In the data rows, the value 128 means zero.
Some points:
[166 183 109 125 138 121 117 166 146 102 106 129  76  81 111 120 129 107 157
 120 130  66 131 157]
[ 65 102 115 107 132 151 134 100 115 111 172  49 142 109 117 111  88 144 101
 140 103 150 123  86]
[108  75 130 118  76 164 153 115 138 122  88 123 174 143 154 169 136 107 113
 130 121 147 142 126]
[166 140 123 133 133 100 114 146 120 123  86 136 178 119 122  91 146 155 130
 107 144 128 125 138]
[117  99 136 140 126 119 162 124 163 129 126 144 143 135 143 119 130 128 134
 112 132 112 120 130]
[135 127 137 161 139 105 122 125 129 126 122 151 150 141 130 140 154 130 150
 133 134 129 126 134]
[ 98 122 120  96 137 147 130 124 119 146 120 160 101 133 142 140 104 139 125
 124 135 133 138 127]
[114 100 133 141 125 121 152 129 157 126 117 142 140 127 141 122 134 133 138
 113 136 112 127 131]
[155 141 127 125 154 120 107 133 141 141 115 136 123 158 128 111 133 137 129
 124 142 145 146 143]
[178 138 123 125 131 100 112 144 120 123  80 133 169 118 123  91 148 158 130
 105 143 128 126 138]
[195 169 100  80 141 153  86 184 102 117  89 112  46 112  86 135 112 143 133
 166 113 102 179 146]
[ 74  86 113 106 131 161 132 100 112  86 167  70 122  95 117  89 101 131 113
 144  99 109 103  84]
[138 145 125 130 147 129 118 132 139 132 120 138 114 135 132 117 124 137 135
 126 132 138 150 130]
[110 127 130 111 117 162 133 126 131 140 140 127 133 102 147 136  86 111 120
 130 117 147 158 124]
[110 118 129 103 109 171 135 123 139 143 146 128 149  97 150 142  77 109 120
 133 119 144 159 126]
[104 113 154 166 114  53  81 129 101 136 151 194 172 167 121 187 207  95 163
 138 154 126  74 187]
[166 164 127 120 145 122 115 143 137 133 102 118 110 122 124 105 127 137 123
 115 126 143 138 130]
[184 142 125 120 129  99 109 148 116 124  81 127 168 123 121  84 144 157 122
 101 142 133 127 142]
[130 121 144 122 100 157 198  91 155 165 151 136 152 169 143 140 114 105  98
 111 135 131  92 114]
[139 103 149 128  79 202 186 124 106 153 158 122 149 167 157 134 103  89  91
 134 114 134 111  93]
[130 164 115 165 161 116 132  87 113  88 194  88  70  99  90 100 127 144 124
 147  99 111  91  91]
[135 137 126 130 141 127 125 139 140 128 106 129 122 117 137 115 129 144 136
 122 126 133 140 124]
[137 161 127 136 143 127 126 113 123 138 160 154 102 136 117 132 119 112 133
 141 132 140 136 135]
Along one direction, these points spread out more than along any other. Where along it does each point below lie, from 0 to 99? The average is 50, and the first point in the table lies past the average.
[ 50 130 108  93 143 142 104 125 105 121 151  51  66 116 107 130  99 153  97
 139 112 170 155  93] 33
[131 121 137 145 116 141 163 119 148 146 125 137 147 141 140 129 133 127 123
 123 136 128 116 115] 44
[124  98 125 141 126 139 138 126 136 107 125 113 144 115 137 102 126 139 139
 134 119 121 123 109] 44
[122 131 128 129 135 135 129 144 136 131 112 128 118 100 137 119 123 141 133
 121 119 128 140 123] 52
[ 96 113 154 169 124  63  91  86  97 130 172 200 155 160 128 216 188  69 163
 158 152 133  94 176] 57
[151 141 144 179 138 101 120 109 123 115 140 137 145 149 124 145 158 125 149
 137 128 123 114 124] 57
[ 87 139 110  74 153 133  91 140  87 121 140  46   0 119 102 141  89 161  86
 141 115 182 178  98] 42
[137 106 140 146 109 147 147 136 136 132 121 134 144 125 144 127 126 125 137
 129 127 129 138 118] 45
[109 100 140 112 105 137 205  88 179 171 169 137 160 183 140 138 111 105  81
  99 131 116  80 116] 25
[110 119 152 159 113  71  96 137 112 137 136 181 163 159 129 174 193 110 164
 134 150 121  92 170] 64
[142 166  97 114 135 140 107 178 139 109 102 142  71  84 113 135 115 114 160
 143 119  62 161 158] 68
[168 138 127 132 132 105 110 150 122 125  86 129 173 124 124  91 149 157 129
 106 140 130 126 142] 67
